One turn sends every row of this set to another row. A few are shown first. Where does it send the rows asked after them?
vufir: [ 2.36  1.44  0.32  0.60 -1.22 -0.55  1.57  2.44  0.93 -0.41  1.96  1.52
 -0.56 -1.36  0.00  0.95  1.61  0.56 -2.00 -1.05 -0.78 -0.25 -0.35  0.55
  0.74 -0.16 -0.88  0.60 -0.99  1.61  2.57  1.48  0.90 -1.31  1.03 -0.94
 -0.34 -2.75 -0.75 -0.15 -0.20  0.08  0.74 -0.57  1.17 -0.07 -0.98  0.83
 -1.34  0.23 -1.68  1.90  2.28 -1.32  3.66 -2.31  0.79 -1.26  0.19 -0.70
 -1.20  0.93]
bagok: [ 0.70 -2.22  0.93 -0.74  3.19  0.73  0.37  1.55 -0.81  2.38 -1.53 -0.87
  1.28  0.44  1.01 -0.61  1.56 -0.08  0.83  2.26 -0.94 -1.60 -1.55  0.77
 -1.59  2.54 -0.17 -0.50 -1.38  2.66 -1.48 -0.49 -0.71  1.75  0.44  0.11
 -0.72 -0.56  1.05  0.19 -1.12 -0.19 -0.55 -0.20  1.53  2.20 -2.06 -1.50
  0.93 -0.41  0.12  1.17 -1.38  1.36 -0.63 -1.45  1.00  0.41 -2.09  0.52
 -0.16  1.30]
lal: [ 1.70  0.84  2.09 -2.35  1.39  2.94 -2.48 -0.61  1.54  0.01  1.70 -1.50
 -0.02  1.14  1.33 -1.33  0.06  0.65 -0.27  1.34  0.17 -2.15  1.84  0.24
 -2.06 -0.82 -2.52 -0.47 -0.32 -0.30 -0.43 -1.60 -0.87 -0.70  0.17  1.07
  3.01  1.17  0.87 -1.64 -0.45  0.12 -0.81  0.21 -1.10 -0.11 -0.42 -0.44
  0.09  2.20 -0.59 -1.13 -0.20  1.08  0.10 -0.86  1.54  1.80  0.38  1.49
  1.91 -2.80]
pim: [ 2.25  2.94 -0.37  1.09  0.26  0.41  0.86  2.31 -0.01 -1.62  2.04  2.06
  1.15 -2.66  0.79  0.02  0.17 -1.36  0.02  0.20  1.15  0.58  0.89  2.80
  0.73  1.48 -1.43  0.06  0.76 -0.18 -1.13  0.54 -0.63 -1.55 -0.59 -0.52
  0.25 -2.43  1.70 -0.06 -0.57 -1.03  1.51  1.52 -1.27  0.12  0.71  0.13
 -0.89  0.94  1.57 -0.35  0.28  0.38 -0.40  0.34  3.58 -0.82 -1.51 -1.42
 -2.46 -0.31]
Bod: [ 0.47  2.47 -1.13  2.50  0.11 -0.81  0.56 -0.03  1.12 -0.90 -1.77 -0.94
  0.46 -2.36  2.12  2.41 -1.40  0.60 -0.93  0.48  0.82  1.63  1.26 -1.12
 -0.66  0.36 -0.80  1.28 -0.81  0.39  0.72  0.44  1.14  0.41  1.00 -3.00
 -1.04 -1.17 -1.16 -1.18  1.73 -0.10 -0.96  1.04  0.32 -1.06 -1.25  2.51
 -0.87 -1.64  1.12  0.73  0.77  0.90 -0.16  0.14 -0.16  2.62 -1.72  2.37
 -0.23  3.11]
sogu: [ 2.33  2.90 -0.88 -0.74  2.07 -1.47  0.60  1.83  0.04 -0.92 -0.24  1.63
  0.28  1.49  1.64  1.84 -0.96 -0.64  0.89  0.44 -0.97 -1.68 -0.79  0.90
  2.55 -2.48 -0.08  2.46  1.02 -0.33  1.69 -1.30 -1.19 -0.36  1.87 -0.78
  0.94  0.32 -1.18  0.36  0.19  1.80  0.44  1.61 -0.23  0.29 -0.86 -1.81
  0.11 -1.35  1.97 -0.14  3.01  1.24 -0.04  0.80  0.23 -1.42 -0.43  0.49
 -0.24  0.93]
fik: [-0.93  2.04 -1.41  0.61 -0.73 -1.13 -0.80 -0.08  0.30 -2.38 -0.48  2.58
  0.86 -0.94  0.97 -0.75 -0.91  0.95 -1.00 -4.42 -0.70 -1.20 -0.97 -0.55
  0.84  0.68  1.69  0.62  0.68  2.88 -2.30  0.76  0.43 -0.46  1.72 -1.65
 -0.36 -0.36  0.48 -1.54 -1.10  0.81  1.58  1.10 -0.41 -0.43 -0.88 -0.84
 -2.35  0.44 -1.55  0.66 -0.20 -1.24 -1.29  0.34 -2.05 -0.18 -0.01 -0.60
 -1.55  0.05]
pesa: [ 1.79  0.13  1.78 -0.63  1.30  4.90 -3.21  0.11  2.58 -0.80  0.52 -1.41
  0.82  0.81  1.48 -1.97  0.11  1.61 -0.40  1.30  0.78 -1.37  0.90 -1.07
 -3.47 -0.87 -0.27  1.52 -0.03 -0.12 -1.33 -0.60 -0.64  0.03 -1.49 -0.63
  1.09 -0.67  0.11 -2.56 -0.03 -1.32 -1.30 -1.14 -0.68 -0.82 -0.83  0.77
  0.09  2.39  0.24 -1.46 -0.74 -0.09  0.08 -1.18  0.21 -0.86  0.94  0.98
  0.87  0.91]
Tiz: [ 0.45  1.94  0.74 -0.26  0.03  0.57  0.08  0.60 -1.35  2.42 -0.37 -0.40
 -0.28  0.51  0.18 -1.56 -2.33  0.34 -0.55 -0.23 -0.42  0.91  0.52  0.79
 -1.11  0.51  0.70  3.02 -2.43 -0.05 -0.67  3.43  0.63  2.23 -2.97  0.73
 -1.33  1.02  0.33  2.12 -0.96  1.39  0.56 -0.63  0.30 -0.24  1.38  0.25
  0.57  2.57  0.96 -0.89  1.30 -0.12  1.85  0.28 -1.84  0.13  2.62  0.23
  0.98 -0.26]
vudav: [-0.49 -2.51  0.66 -1.24  0.46  1.24  0.71 -1.16  0.05  1.72 -1.88 -1.18
  0.37  1.90 -0.04  0.13  1.14  0.25 -0.43  0.82 -0.21 -2.41  0.02  1.20
 -1.84  1.75  0.37 -0.28 -1.20  2.98  0.46  1.53  0.60  0.69  1.21  1.53
  0.54 -0.21 -0.62  0.65 -1.71  0.26 -0.37 -0.07  1.44  2.53 -3.13 -1.35
 -1.61 -1.08 -0.72  0.63 -1.94  1.05  0.23  0.11 -0.70  2.74 -1.51 -1.23
 -0.63 -1.09]
ror: [ 0.47  1.77  2.91 -2.13  0.86  3.26 -2.46  0.40  2.11  0.74  0.94 -1.74
  2.00  0.72  1.99 -0.59 -1.12  0.67  0.18 -0.79  0.60 -0.51  2.05  0.37
 -2.96  0.43 -1.91  0.35 -0.76 -1.38 -0.51 -1.42 -0.56  1.13 -0.59  0.27
  0.60 -0.29  1.10 -2.00  0.39 -1.35 -1.16 -0.76 -1.94 -0.97 -0.05 -0.48
 -0.78  3.61 -0.76  0.40 -0.99  1.24  0.89 -1.20  0.51  1.21 -0.72  2.41
  1.99  0.11]
duzuf: [-0.82 -0.40  0.60 -2.37 -0.83 -1.17  0.40 -3.04 -0.73  0.81 -0.34  1.15
 -0.73  1.00  0.19 -1.39  0.17 -1.54  1.61  1.78 -1.59  1.15  1.17  0.48
  0.44  1.14 -0.51 -0.16  1.68 -1.35  1.74  1.22  1.73  0.39  2.32  0.46
  0.11  0.13  1.36  0.38 -0.77  1.40 -1.40 -0.37  0.83  1.07  0.48 -0.67
  2.56  0.34 -2.86 -2.56  1.58 -1.72 -1.05 -0.95  1.32  0.43  1.33 -1.24
  2.05 -0.04]
fazo: [-0.35 -2.66 -0.03  0.36  0.20  0.50 -0.84 -1.96  0.79  1.17 -1.04 -0.37
 -1.71 -1.32  0.23 -1.67  0.44 -0.87  0.48  1.85  0.89 -1.19  1.47  0.06
  0.88 -1.61 -1.13 -1.85 -2.03 -2.29  0.95  1.17  1.36 -0.50  0.49  1.99
 -0.22 -0.61 -1.82 -1.15  0.83 -1.14 -0.75  1.21 -0.90 -1.09  1.73  1.20
  0.79 -0.76 -0.48 -0.19 -1.72  2.35 -2.23  1.65  1.15  2.64 -0.31 -2.45
 -0.40  0.79]
suf: [ 1.68  1.24  2.18 -0.01 -0.85 -0.85  1.11  1.60  1.08 -0.65  1.57  0.38
  0.50 -1.07 -0.38  1.39  0.42  1.06 -1.91 -0.17  0.04  1.26 -1.60 -1.22
  1.30 -1.05 -0.80 -0.53  1.10  1.42  3.60  0.83  0.81 -0.12  1.72 -0.53
  0.00 -1.36 -0.42  0.45 -0.78 -0.44 -0.02 -0.85  1.29  0.74 -2.11  0.74
 -0.93  0.89 -1.82  0.72  1.21 -0.39  3.70 -1.93 -0.12 -2.13 -0.08 -0.93
 -1.78  0.13]
tafa: [-1.41  1.62 -1.37 -1.19 -2.74  1.06 -0.76 -0.40  0.69  2.45 -1.94 -0.26
 -0.68  0.85  0.81 -1.44 -2.25  0.79 -0.10 -1.53 -0.37 -0.19  3.37  0.44
 -1.78  0.97 -1.36  2.88 -2.47 -0.59 -0.58  1.88  1.58  1.99 -0.21  1.39
  0.28  0.33 -0.16  0.99 -0.07  1.13  0.56 -0.43 -0.33 -1.39  1.43  1.16
  0.28  2.02 -0.74 -0.46 -1.21 -0.06  0.74  0.40 -0.85  2.81  2.24  1.12
  0.34 -0.27]
simez: [-0.96  2.22 -0.13  0.04 -1.57  0.23 -1.16  0.59  0.48  2.35 -2.07 -0.01
 -0.39  1.25  1.37 -2.28 -2.42  0.65 -0.05 -1.44  0.11 -0.28  2.68  0.66
 -0.95  0.90  0.54  1.57 -0.43 -0.78 -0.68  2.02  1.90  1.84 -0.67 -0.19
 -0.73 -1.13  1.01  2.87  0.58  0.55 -0.41 -1.18  0.55  0.38  1.90  0.49
  0.40  3.72 -2.06 -0.26  1.13 -1.14  0.36 -0.46 -1.91 -0.38  2.53  0.66
  1.03 -0.04]
dup: [ 1.03  2.01 -0.74  1.45  0.03 -0.87  0.89  0.94  1.24 -1.35  0.97  0.11
  0.16 -1.62  2.01  2.67 -1.17 -0.31 -1.05  0.36  0.12  1.84  0.93 -0.17
 -0.91 -0.86 -1.39  1.83 -1.25 -0.96  0.68 -1.35 -0.92 -1.34  1.31 -3.66
  0.28 -0.44 -0.79 -1.24  1.24  0.26  0.15  0.30  1.23 -1.38 -0.23  2.44
 -0.83 -2.30  0.65  1.90  0.37 -0.40  0.40 -0.21  0.23  2.35 -2.13  1.12
  0.09  3.37]
refun: [ 1.56  3.90  0.26  1.69  1.51  1.21 -0.79  1.46  0.51 -1.85  2.59  1.06
  1.42 -2.56  0.09 -0.44 -0.83 -2.04  0.24 -0.16  1.65  1.05  0.99  2.64
  2.25  0.48 -3.21 -0.80 -0.86 -0.78 -0.38 -0.02  0.39 -0.30 -1.41 -0.40
  0.30 -1.93  1.31  0.12 -1.17 -1.60  1.04  0.62 -0.41  0.20  0.67  0.34
 -1.20  1.06  0.72  0.39 -0.10  0.69 -0.27  1.43  1.48  0.59 -1.57 -0.07
 -2.65  0.20]
tife: [ 1.99  2.80 -0.97 -1.24  1.87  0.10 -1.56  1.75 -0.17 -1.00 -0.38  0.98
  0.34 -0.98  0.91  0.95  0.09 -0.54  1.39 -0.02 -1.21 -0.53 -0.33  0.40
  2.51 -2.09  0.54  0.83  1.58 -0.38  1.50 -1.97 -0.79  1.16  1.98  0.97
  1.19  0.87 -0.28 -0.58  0.15  2.17 -0.10  2.01 -2.33  0.16 -0.06 -1.15
  0.57 -0.88  1.89 -0.17  3.84  1.00 -0.13 -0.06  0.81 -1.61 -1.17  1.04
 -0.20  1.15]
pifud: [-0.81  2.03 -1.82  0.11 -0.24 -1.51 -0.62 -0.30  1.56 -2.15 -0.05  2.47
  0.86 -0.32  1.01  0.38 -0.31  0.80 -1.24 -3.45 -0.29 -0.77 -1.43  0.32
  0.74 -0.48  0.68  1.90  1.63  1.13 -1.89  1.47 -0.50 -0.64  0.75 -1.49
 -0.73 -1.04 -0.28 -1.91  0.81 -0.06  1.00  1.33 -0.90 -1.33 -0.48 -1.49
 -3.99 -0.49  1.41  0.59 -0.84 -0.44 -1.34  0.51 -0.60 -0.68  1.01 -1.22
 -1.45  0.42]
zep: [-1.09  0.41 -0.47 -0.86  0.22 -1.39 -0.98 -2.88 -1.29 -0.98  1.17  0.63
  2.43  0.33  1.14 -3.18  0.88 -0.96  0.38  2.55 -0.77  2.50  0.03 -0.61
  0.03  1.50 -0.42 -0.52  0.10 -2.13  1.52  0.68  0.42 -0.85 -0.68 -1.56
 -1.07  0.71  1.00  0.09 -0.42  0.17  0.82 -1.57 -0.15 -0.07  0.75 -1.50
  3.23  0.52 -1.52 -1.80  0.88 -1.43 -1.95  0.54  0.40  0.34  0.79 -0.73
  2.39  2.34]
Pifa: [ 0.04 -1.95 -1.00  0.72  2.23 -0.38 -0.96 -1.66  2.26  1.14 -0.81  0.14
 -0.93 -1.29 -0.37 -2.26  0.55  1.11  0.01  1.16 -1.15 -1.76 -1.10  0.15
  0.87 -0.06  1.43 -0.60 -2.95 -1.22  0.70  0.80  1.01 -0.61  0.41  1.24
 -1.33 -1.83 -1.68 -0.88 -1.30 -0.94 -0.47 -0.26 -1.06 -1.42  2.26  0.48
  0.99 -0.68 -1.25  0.53 -0.35  3.70 -0.14  1.67 -1.64 -0.02 -0.31 -2.12
  0.03  2.51]
Nupab: [-0.37 -1.72 -1.08  1.12  1.10 -0.30 -1.24 -1.79  0.66  0.04 -2.69 -0.28
  0.33 -1.02 -0.45 -0.78  1.79 -0.01 -0.32  0.59 -0.17 -1.98  0.31  0.29
  0.29 -0.30  0.75 -3.02 -2.17 -1.90  1.32  0.79  2.34 -0.35 -0.53  0.70
 -1.59  0.10 -2.33 -1.64  0.20 -2.82 -1.71  1.23 -0.40  1.02  1.20 -0.16
 -0.24 -0.92  0.17  1.08 -0.73  2.50 -1.67  1.23 -1.73  2.47 -0.13 -2.90
  0.90  2.02]
gizu: [ 1.13 -1.48  1.18 -0.79  1.60  0.49  0.66  1.78  0.22  1.46 -1.29 -2.08
  1.73  2.23  1.67 -0.16  1.38  0.69  0.49  0.62  0.14 -1.80 -0.99 -0.13
 -1.97  1.18  1.00 -1.13 -0.93  2.25  1.30 -0.18  1.17 -0.34  0.85  0.88
  0.33  0.22  0.19  0.09 -2.99 -0.30 -0.65 -0.56  0.08  2.76 -1.84 -1.39
 -1.12 -0.06 -0.39  0.53 -0.77  3.33 -0.01 -0.81 -0.11  1.23 -2.85 -0.21
  1.83 -1.28]
sasu: [-0.79 -0.85  0.83 -0.90 -0.27  0.35  0.46 -2.07 -1.04 -0.58 -1.78  0.82
  1.35  0.30 -0.28 -1.80 -0.64 -2.25  1.30  1.62  0.10  2.43  0.37 -0.23
  1.23  0.47  0.77 -1.17  1.30 -4.02  0.58  0.12  1.39  0.45  0.16  0.88
 -0.59  0.75  1.62  0.64 -0.19  0.29  0.45  0.08  0.37  1.08  2.20 -0.60
  1.87  0.39 -2.00 -1.71  2.32 -0.74 -1.97 -0.92  0.66  0.20  0.21 -2.28
  1.91  1.21]

refun goes to fik
simez goes to sasu
pifud goes to sogu
Where do these go?
bagok goes to pesa
vudav goes to lal

